128 stands for zero in the data rows.
Here are some numbered points:
[ 92  93  77  80  99 142 181 191 167 123  90  97 142 175 175 150 126 103
  81] 0
[123 123  99  84  74  95 126 161 187 173 128 112 114 136 161 175 160 131
 109] 1
[121 123 145 159 165 156 136 129 131 121 105  97  84  87  96 121 130 151
 158] 2
[140 135 133 137 122 102  84  67  80 125 165 173 158 128 133 149 158 159
 153] 3
[146 151 150 139 122  95  81  84 110 134 151 147 122 117 130 153 165 166
 155] 4
[111 140 187 203 198 145  91  61  74 125 190 208 146  74  46  50  74 114
 122] 5
[140 136 122 109  91  87  95 117 155 177 168 149 121 118 135 155 154 136
 130] 6
[133 108 109 132 145 152 156 152 143 148 135 124 113 111  99  93 105 116
 136] 7
[130 122 131 147 162 152 141 140 134 128 120 107  86  98  99 104 125 142
 143] 8
[228 215 167 116  81  60  82 102  88  58  72 103 137 167 159 157 189 229
 228] 9
[131 130 139 145 141 138 136 135 138 126 100  83  87 111 121 137 150 143
 135] 10
Which two points above are nearest to each new point, looking only along the 2 directions in which the numbered points spread most? Their numbers follow each, nearest first.
[101  95  79  72  87 133 173 195 185 138  95  87 129 170 174 167 139 100
  90] 0 1
[109 124 116 102 105 109 115 119 136 143 150 147 145 149 161 159 134  97
  85] 10 6
[125 116 109 104 120 138 146 153 151 152 145 143 133 126 124 105  91  97
 120] 7 8
[ 82 106 152 187 204 173 130  82  52  91 167 199 185 116  72  49  58  95
 101] 5 2
[121 120 112 102 102 117 130 130 145 159 152 145 154 146 149 144 115  79
  93] 10 7
[ 76  88 103 117 145 174 172 156 116  95 110 133 168 162 142 108  89  92
  83] 7 8
[129 134 103  79  67  80 115 165 203 186 139 107  93 129 159 182 170 137
 110] 1 0
[222 216 172 135  92  67  81 105  84  68  72  88 131 162 157 158 188 212
 218] 9 4
[220 211 181 145  99  73  88  96  86  76  66  77 126 148 146 159 183 196
 205] 9 4
[144 152 148 153 141 116 114 119 133 129 112  89  77 102 117 140 163 159
 139] 6 10
[ 94 114 157 187 193 163 129  87  66 102 162 191 172 108  75  56  72  97
 105] 5 2
[145 141 127 110  83  70  79 105 154 187 175 150 117 112 137 172 176 153
 136] 6 4
[131 143 135 118 107 104 108 111 124 128 130 127 135 143 158 162 153 127
 115] 6 10
[138 135 133 125 109  96  92 102 139 165 161 147 116 103 125 155 158 157
 142] 6 4
[130 128 110 103  99 107 121 136 153 166 156 142 138 139 142 145 125  97
 101] 10 6
[ 71  76  79  89 124 177 194 186 136  92  85 106 168 186 170 129  98  89
  72] 0 1
[111 104 112 130 155 164 159 156 134 118 118 117 112 122 114 101 108 123
 125] 7 8
